rotation steps, each row followed by its count of steps
The counts run from 0 to 297.
[  7  -2 -15   4  -5 -12  19  -6   7 -19 -11   2 -11  -4  16  -4   5   0
 -10   2  -5  -8  19   6   9  -8   4 -17 -12   6  -4  -7 -12   3  -8   1
   2   0  -7  -7   1 -10   7  -4  13   0 -12   6  14  -2 -15 -11  -1   2
   2   5  -6  26 -18   7  -1 -17   3  -2   9   7   4   4   1 -14  -8  -6
 -21   4 -11  14  -3  11 -11 -13   5  -1   9   7  -9  10 -17  -6]
258
[  0   1 -11   3  -6  -8  17   3   3 -19   5   0   1  -1  23   3   5 -16
 -16 -12  -5  -5   3  10  -9   3   1  -8 -18   9  -6 -11 -19  12 -14  -1
  10   8  -4   1  -3  -9  -1 -12  15   7   2  13  10 -14 -16  -4  -4  12
   3   7 -11  13  -1   4   7 -15   3  -2   1   4   5  -2   5 -13  -8  -1
 -18   7 -20  12  -7   4 -16 -15  12  -7   3   6  -5   8 -18 -15]
268
[  1  -5   0  -7   8  -5  11  10  -5 -24   0   9 -11   1  13   4  -1 -18
 -15  -3 -13 -17  -3  18   4  -2  14 -15 -11  -2  -2  -6 -16   5  -8   3
  13   6  14  -4  -2 -12   8  -3   6   2  -5  11   7  -6   2   3  -4  -4
   2   9   0   6 -11   9   4 -16   9  10   7  12  -4   3   3  -6   9  -3
 -16   1 -27  12  -3   7 -15 -19  -1  -7  -1  -9   5  24  -5 -12]
163
[  8  -5  -4   6 -17  -7  11   3  -8 -10  13   2 -12   0   4  -5   6  -6
  -6   0  -6  -3  21   0   2  -7   8 -20 -12  -7 -11   2  -5  14  10  -3
  18   1   9  -8  -6  -9  -1   8  12  -8  -7  15   2  -1 -20   2  12 -12
  -2  14 -14  16 -17   9  -1 -23   7   6   7   5  14   8   4  -6  -3   1
 -29   2  -9   6  -7  19  -7 -23  11   1   2  -8  -2   8  -6  -4]
129
[ -2  -7   3  10  -5  -3  11   2  10 -21   2  -7   0   9  11  -2   4 -21
 -11  -9 -10  -7   6  11 -13   8   8 -10 -14  10 -12  -6 -13   8   0   6
   8  11   1   8   8  -7   9  -9   5   2  -3  13  17  -4  -6   6  -3   7
  -2   6  -2  15  -1   6   5 -19  -1   0   7   3   4   1  13 -17 -12   4
 -16  10 -19   0 -16   3 -17 -18   5 -11  -1   3   4  18 -16 -14]
291
[  5  -3 -16   4   4  -8  15  14  -5 -21   5   7 -20   5   9   0  -1  -6
 -12  -3 -10 -11  15   8   4  -6  12 -17 -11  -4  -8  -6 -17  10  -3  -1
   6  -3   8 -10   8  -4  17  -2   9  -4 -10  10  11  -4   1   5   0  -7
  -3   8   2  12 -16  13   9 -13   6  -8   8  10   1   4   8  -7  -2  -3
 -18   4 -15   8  -8  15 -13 -19   8  -8  10  -1   6  21 -15 -11]
149
[  0  -4   0  -4  -8 -10  14   3   0 -20  -1   8   0  13   2   1   1 -23
 -12  -3  -6 -14   0   8  -6  -4  10 -18 -20  -4 -11  -2 -21   8  -3   2
  10  10   1  -2  -8  -4   6  -2  -3  -8  -9  19   6 -19  -9  -4   9  -3
  -6   6  -7   7  -1   8   8 -17   0  13   3   3  -2   5  11  -2   7   1
 -19  -3 -20   1  -4   9  -5 -29  15   1  -1 -13  -5  18 -10  -9]
185
[  0  -3  -2  -3  -4  -9  10  10  -3 -21  22   6 -10   9   7  -3   0  -5
  -8  -4 -17 -12  -1  12  -5  -2  12 -25  -3   3  -3 -14 -11  10   1   5
   2   3   9  -5  -4  -8   7   4  14  -9  -3  14   7  -5   2   9  -5 -15
  -2  14  -7   2 -17  14   8 -22   5   6   7  10   3   0  -4  -4 -10   4
 -27   3 -17   5  -7   2  -9  -9   2 -12  10  -1  11  21 -12  -8]
154
[  3   4  -1 -10  -6 -10   2   4  -5  -4  10  -7 -11   0  15  -3   5  -2
 -15 -17 -11   3   2  12  -1   2  -4 -26 -11   6 -13  -8  -3   2  -8   3
   2   4   3  -9  -8  -1   3  -4   7   6   2  17   5  -7   3   8   0  13
  -1  11  -9  11 -14  -3  -9 -22  -2   7   5  14  14  -1  -7  -8 -13  -2
 -18  16 -16  12   3  10 -24  -7  -1 -15   8   7  10  18 -22  -6]
68
[  0   0 -10  -2 -11   3  14   2  -5  -7   6   0   4   6  14  -7  12 -10
  -8 -23 -13  -3   2   3 -12  -5   4 -12 -20   2  -3  -9  -7   8   1  12
  10   7  -4  -3 -11  -3   4   4   9   5  -6  20  13 -14 -23  13   0   8
  -7   3 -17   2  -1  -4  -2 -22   1   9   7  -5   9  -4  -3 -17  -5   6
 -16  17 -14   8  -3   6  -7 -15  -2  -8   5  -9  -5   9 -18  -1]
224
[ -6  -3   9  -2   1  -1  14  -6   6 -17   5  -8 -11  12  -3  -1   9 -13
  -8   0  -1 -11  -5  12  -1  -4   9 -30  -4  -6  -8  -8 -21  14   2  -4
  12   8   8 -14   3  -5   2  -3   0  -5 -14  24   6  -4  -7  -3   3  13
   0  10   0  15  -8   7   3 -13   8  11   7   4   4   5   7  -7  -2  -2
 -26   6 -15  -1  -4  11 -21 -16   4   2  -7  -9   0  19  -4  -1]
98
[  2   2  -7  -4 -18 -11  11  -4   3 -14  10  -1   1  -1  25  -5   6  -6
 -13 -19  -5   1  11   4 -10   4  -9 -11 -17  12  -9  -4 -11   4   2   4
  16   8  -4   4 -11 -11  -7  -1   8  -4   1  13   7 -17 -18  -3  -2   6
   1   3 -16  16  -7  -3  -3 -26   4   4   5   1  12   6  -8 -14 -12   5
 -23  10 -16  15  -4   5 -14 -14   8  -5   7  -3 -10   4 -15  -7]
266
[ 13   7 -15  -5  -4  -8  15  -6  -6  -7  -5   2 -12  -1  11  -7  12  -4
 -14  -1 -14   3  19   2  12 -17   7 -18 -13   1  -8  -1  -7   6  -5   8
   7  -2  -4 -13 -15  -8   7   6  10  -2  -9  15  13  -4 -12  -3   6  -2
  -9   8 -11  15 -16   2  -8 -20  -1   8   6   4   5   2   3 -12   7  -4
 -22   9 -13  10   7  22  -6 -23   9  -7   9   2  -6   3 -14  -2]
216
[  7   0 -11  -6  -2   0  23  -4   5 -23  -3   8  -7   7   3  -2   6 -13
 -13  -7  -7 -19  -4  11   0  -7   7 -24  -6   2   1  -5 -28   8 -11   0
   7   6   1 -14  -4  -6   3  -1  -2  -2 -20  18  17 -12 -11 -11  -2  15
   0   4  -8  14 -11   9   5 -20   5  10   4   4  -1   4   2  -6   3   4
 -18   8 -16   2   7  10  -8 -12   9   1   4  -3  -3  14  -9   2]
231
[  4  -2   7   3 -13  -8   8   7  -9  -7   4   5  -9   3   4 -11  -2  -8
  -5 -12 -17  -3  12   2   0   3   8 -26 -24   2 -11   7  -1   5  -5   6
   1   4   5  -3   3   3  12  -1   3   4  -4  16   8   1   1   7   8  -2
  -3  13  -7  13 -16  11  -7 -26  -5   7   5  15   8   4   6 -11 -12  -3
 -13   8 -18   2 -11  10 -18 -16   6 -10   7   5   9  20 -24  -6]
63
[  5  -5   4   4  -6   3  12   2  -1 -21   9  -1  -1   8   8  -5   1 -12
 -12 -14 -16  -5   7   9 -12   2  12 -18 -16  13  -4  -1 -13   3  -2   8
  14  14   8   8   0  -3   4   6   5   5  -9  15  14  -1 -11  10  -5   3
  -3   3 -10   5  -4   3   1 -21   3   9   2   1   1   4  11 -17  -9   5
  -8  13 -25  -1 -19   7 -15 -18   1 -15   4   0   8  13 -10  -7]
8
[ -6  -7   0   5  -9  -7  13  -2  18 -21   2 -11  -3  12  13  -1  11 -19
 -15  -3  -5  -3  12  11 -10   2   4 -12  -8  10 -16  -9 -10   8   6   4
   9   9  -7   9   5 -10   6  -6   6  -2  -4  14  14 -11 -12   6  -5   6
  -6   4  -5  21   0   4   0 -18  -2   3   9  -2   9   0   6 -17 -15   5
 -24   8 -14  -2  -9   3 -14 -16   5  -5   4  -1  -1  16 -13  -7]
290
[  4  -2   4   1 -11 -11  14 -10   6 -17  10   1   2   2   9  -9   1  -8
 -13  -4 -10  -3   4   6  -8  -2   7 -21 -14   5   0  -8  -9   9  -7   5
   5  11  -5   3  -9 -10  -7   2  18  -4  -5  13   9   0 -12 -13  -4  -3
   2  13 -13  17 -19  12   6 -24   3   5   2   2   4   3   1  -7 -15   4
 -28   1 -17   1  -2  -1  -8 -13  13  -6   3   8  -3   7 -14  -9]
263
[ -3 -11   9   0  -2  -1  14   1   0 -15   8  -4  -9  11   0  -3   4 -10
  -1 -10  -8 -19 -11  16  -7   4   9 -34  -7   0  -2  -7 -19   8  -3  -3
   6   8  12 -17   8   1   7  -7  -2   1 -15  22   9   0  -4   4   0  10
   4   7  -1   9  -7  10   6 -18   6   6   2   8   2  -1   1  -7  -6  -1
 -22   8 -14  -2  -7  10 -19 -11   2  -2  -5  -8  11  22  -7   2]
99
[  5   5  -9   4  -4 -11  16   7  -8 -18   7   3 -14  -1  12  -2   0 -11
  -9  -9 -10  -5  16   5  -8  -2   9 -21 -19  10 -14   1 -17   4  -7   4
   3  -1  -2  -4   4   2   0  -3  10   1  -6  10   9   4   1  -2  -1   8
  -3   1  -7  15 -14   7  11 -14   5  -6   5   7   2   5  14 -15  -9  -6
 -18   5 -16   0 -11  12 -12 -16  19  -8  11  17   8  11 -17 -11]
282
[  0   3  -4 -10   1 -12  18   7 -14 -21  10   7  -6   1  15   0   6  -7
 -10 -10 -12 -12  -7  14  -7 -11   4 -26 -11   3  -7 -16 -16   5  -9   3
   5  -2   4  -8 -18  -2   0  -5  14   4  -4  13   2 -15  -2   3  -6  -3
   0   4 -11   3 -12   6  12 -14   2   7   4   6   2  -7  -4   1  -3  -7
 -26   2 -16  14   1   4 -10 -11   8 -13   5   0   9  20 -12  -7]
177
[  0   3   2  -4  -1 -12  10 -10   4 -12  13 -11 -14   9   9  -6  11   7
 -12   5  -1   0   5   9   7  -5  -4 -30   1   0 -11 -12 -10  10   7  -5
  11   8   6 -16  -4  -9   3  -3   6 -11  -5  20   7  -7  -8  -1  -1  -1
   0  15  -5  17 -18   8  -1 -21   3   6   6   9  11  -2  -7  -5 -14  -4
 -34   5  -8  15  -1  10 -16 -11   0  -2   1  -3   2  10  -8  -1]
111
[ -1  -9   1   3 -13  -4  13  -2  12 -12  -1  -7 -10  14  -1  -6  13  -8
  -1  -5  -1 -11   6   5  -2   5  -3 -19  -6  -6  -9  -2 -14  11  13  -4
   8   5   0 -15  10  -3  12  -5  -5  -6 -13  19  11 -13 -16   4   8   1
  -3  11   1  19  -8   9   1 -21   0   3  10   6  10  -1  -1 -13  -7   0
 -29   7  -5   4 -11  13 -13 -15   3   5  -3 -14  -1  16 -15   5]
102
[  3   7  -1  -5  -2 -13   6   3  -4 -12   7   0 -12   0  10  -6  -1  -5
 -17 -12  -9  -3  -4  12   1   6  -2 -28 -14   2 -10  -7  -7   9 -11   3
   1   6   4  -9  -1   1   5 -11   6   1   4  14   5  -8   6   1   2   4
  -1  15  -5  14 -16   9  -3 -22  -4   3   5  18   9  -5   1  -4 -15  -1
 -20   9 -19  10  -2   7 -18  -7   6 -14   6  14  12  18 -21 -14]
67
[ -4  -4   1   6  -8  -4   7  -2   5 -10   9 -15   0   6  15  -5  12  -2
  -7  -2  -4   1  11   3  -2   2   1 -15  -8  -4  -9 -10  -2  14  11   1
  15  13   5  -3  -3 -11   6  -2  10  -4   0  20   9  -7 -21   8   8  -3
   0  16  -9  10  -7   1  -5 -20   6   8   8  -1  15  -4   0 -16 -10  -4
 -26   9 -10  17 -11   9 -17 -20  -3  -2  -4 -14  -6   7 -11  -5]
115
[ 14   4 -13  -2  -7  -3  12   4 -14  -7  -6   8 -11  -4  12  -5  10  -4
 -13 -13 -17   2  16   0   7 -12   4 -17 -19   2  -7  -1  -4   0  -5  11
   5  -3  -3 -12 -13   0  13   6   7   4  -9  11  14  -6 -10   6   8   0
  -8   5 -12   8 -16   0  -9 -20  -1   6   7   7   6   1   2 -16   3  -4
 -12  10 -13  13  -2  18  -7 -20   4 -11   8  -1  -1   7 -22  -3]
215
[  6  -3 -21  -4  -9  -6  12  15  -1 -15   6   6 -21   9   9   3   7  -7
  -1 -10  -2 -10  17   3   6  -4  -3  -8  -7  -2 -11   0 -15   7  11  -1
  11  -4   3  -9   7  -3  16   5  -1 -10  -8  14  11 -19  -4  11   6  -6
  -4   8  -3  17  -8   0   0 -20   2   1  11   8  11   9  -4 -11   3   2
 -20   4 -10  12  -5  19 -13 -19   9  -1  11 -14  -3  14 -12  -3]
147
[  3  -3   9  -8 -13   4   8   5  -5  -7   3   4  -5   0   7  -6   4 -17
  -4 -21 -12  -2  -7  14  -5  12   4 -24 -18  -3  -5   6  -4  12  -7   1
  13   8   8  -9  -1  -2  -1  -5  -3   6   3  21   3 -12  -8   8   7   8
   2  11 -11   9 -10   1  -8 -25   2  11   7  12   9   5  -5 -10  -1   5
 -14  12 -24   4  -3   8 -19 -14   6  -4  -4  -5   8  20 -12  -5]
77
[  6   8  -9  -7  -1 -11   8   4  -4 -11   8  -2  -1   9  17   6   9  -2
 -14 -17 -13   3   1   4  -4  -4  -1 -17 -15  11 -11 -13 -10   0  -4  11
   4   7  -4  -4 -15   0  16   5   4  -1  -3  18  13 -21  -4  13   3  -1
  -5   5  -8   4   0  -7  -5 -24  -1  11   6   4   5  -5  -2 -12  -6  -4
 -15  12 -14  13  -3  11 -11 -18  -4 -16   8  -7  -1  11 -24  -5]
201
[ -4  -5 -11   0  -1  -3  15  14 -11 -15  17  -5  -8   0  20   7   8   0
  -4 -10  -6  -6  14  12  -5  -5   2 -16  -6  -1  -9 -13 -13   7   6  -2
  17   2  13  -2  -2  -7   5   7  13   4  -4  17   5  -4 -15  15   2  12
   2   2 -13   3  -1  -2  -2 -13  12   4   6   2   8   3   4  -9  -4  -5
 -16  13 -12  12  -7  18 -20 -18  -2  -8  12 -15   1  18  -9  -5]
137
[  5  -6   4   2 -10  -9  12  -9   3 -15  -8  -1 -17   5   7 -18   3  -4
 -11  -1 -12  -6  26   5  10  -9   6 -20  -8   8 -10   6  -6  -1   7   8
  15   4   4   3   1 -14   2  12   7   1 -11   8  16   0 -15   0  -1  -7
  -4   3  -7  21 -20   7  -4 -21  -5   8   7   4   7  10   1 -17  -9  -1
 -23   9 -15   4  -6   9 -10 -15   2  -5   8   1  -1  12  -8  -1]
19
[  6   0   5 -10 -18   0   8   3  -2  -5   2   2  -9   2   4  -5  11 -15
  -6 -18  -3  -1  -1   7  -2   7  -6 -20 -14  -3 -10  10  -7  12   2   0
  15   8   2 -11   0  -3  -1  -3  -7   0  -2  22   6 -19 -12   5   9  11
  -2  11  -7  17  -8  -3 -13 -25  -2  12  10   9  14   7  -6 -12   0   8
 -18  10 -19   8   4  14 -19 -14   6  -1  -1  -7   2  17 -13   0]
78
[  9   9 -12  -1   1  -7  19  -6  -5 -14  -3   5  -9   0   7  -3  11  -9
 -19   3 -14  -2   8   7   8 -16  11 -21 -13  -1  -5  -8  -9   8 -11   6
   2   2  -3 -11 -13  -6   4   1  10  -5 -11  14  13   0  -9  -9   0   1
  -5  12 -12  15 -17  12  -2 -16  -2   8   6   7   1   1   9  -8   4   0
 -24   3 -16   5   6  16  -2 -16  12  -7   6   9  -5   9 -15  -7]
217
[ -5  -4  -3   2   4  -2  18  -1   2 -20   7  -9   1   7  18  -1   4   0
 -12 -16 -11 -10   0   9  -5  -5   7 -20 -11  12   4 -16 -17   3  -7   7
   0  12   0  -1  -2  -4  15  -2   9   5  -8  14  18  -4 -13   4  -9  14
   3   3  -6   3  -8   1   4 -19   9   7   6   2   1  -5  -2 -17 -11  -5
 -14  18 -17  10 -10   3 -18 -12  -7 -13   4  -7  -3  15 -21   0]
246
[  0  -2   2  -6  -6  -8   5  11  -4 -15  22   1  -7   6  12  -3  -1   1
  -8 -10 -16  -7   6  12  -7  -3   4 -22  -3   8  -8 -10  -6   5   9   8
   6   5   6  -1  -8  -8   7   7   8  -7  -1  15   3  -9   1  14  -5 -16
  -3  12  -8   1 -15   3   2 -25   4   4   7   3   7  -1 -12  -6 -11   7
 -25   6 -15   9  -7   3 -11  -9  -3 -13  10  -7  14  21 -14  -3]
155
[  5   9  -6 -13 -12 -13  13   6 -19 -13   6  10 -13  -4  11  -4   4  -6
 -11 -14 -13  -2  14   3   3  -9   3 -21 -21  -1 -12  -1  -8   2   4   9
  14  -1   5  -8 -17  -4  -1  10   8  -3  -4  14   1 -12   1   1   3 -11
  -7   8 -12   3 -18   1   1 -16   2  11   9   6   6   5  -6  -7   4  -6
 -24   4 -18  16  -5  11  -4 -21  11  -9   4  -6   3  15  -7  -3]
174
[  5  -3   0   2   6  -2  10   1  -3 -13   0  -3   0   6  15   5   4 -10
 -12  -6 -16  -7   0  10   2  -9  16 -22 -15   6   0 -12 -12  -4 -11  13
   0   9  10  -2 -11  -4  15   0   6   4 -10  17  15  -1  -7  10   2   3
   2   4  -5   5  -6  -6  -5 -18   5  15   5   4  -4   0  11 -16   4  -3
  -7  12 -18  10  -2  15 -19 -23  -7 -14  -2 -11   0  17 -21  -5]
205
[  5  -4 -12  -3  -6  -5  12   0   6 -18  -5   0 -18   6  16  -3   9  -6
 -12 -14  -6 -10  15  12   4   4  -8 -14  -1  17  -8   3 -20  -6   1   5
  19   5  -2  -4   6  -6  10  -1  -6   2 -13   9  21 -22 -10   6   0   7
  -1  -1   0  21 -12  -6  -8 -23  -2   6   9   5   6   9  -7 -17  -4   1
 -15  12 -15   9  -7  13 -20 -11   0  -6   6  -5  -1  12 -10   3]
14
[  1   4  -6  -4  -2  -9  11   4  -7 -14   3   3 -10   0  18  -8   1  -7
 -17 -17 -13  -7   3  11   0   1  -1 -13 -17  13  -8  -7  -8   9 -10   3
  17   7  -1   1  -2  -5   4  -9  14   9   2   5  12 -16 -11   8  -5   8
  -5   6  -8   7  -8   4   0 -15  -4  -1   3   7   5  -8  -1 -11 -17  -5
 -17  14 -18  17  -9   2 -16  -9   3 -16   6  11   9  13 -15 -14]
26
[ -1   0 -12  -3 -11   4  15  -3   3 -11   2  -2   2   6  11  -6  15 -12
 -14 -13  -9   0  10   0  -6  -9   7  -8 -21   1  -8  -2 -11  13   4   9
  14  10  -5   1 -12  -7   4   3   4  -4  -7  19  17 -17 -24   6   5   8
 -13   5 -17   9   2  -1  -6 -17   1  12   5  -4   6   0   5 -19  -1   4
 -17  15 -12   9   0  13  -5 -21   3  -3   5 -10 -14   5 -13  -3]
225
[  7  -1  -7   5 -14  -7  14   4  -5 -13  16   7 -10   2   2  -6   3  -8
  -9   4  -8  -6  11   2  -2   1   8 -20 -13  -6  -9  -4 -10  16   5  -5
  12   6   5  -7  -4  -8  -3   2  12  -9  -5  15   1  -3 -16  -2  12 -12
  -3  17 -11  14 -16  18   9 -20   2   4   1   7   8   6   7  -2  -4   5
 -29  -3 -11   2  -8  18  -4 -19  16   2   4  -1   1   8 -10 -12]
130
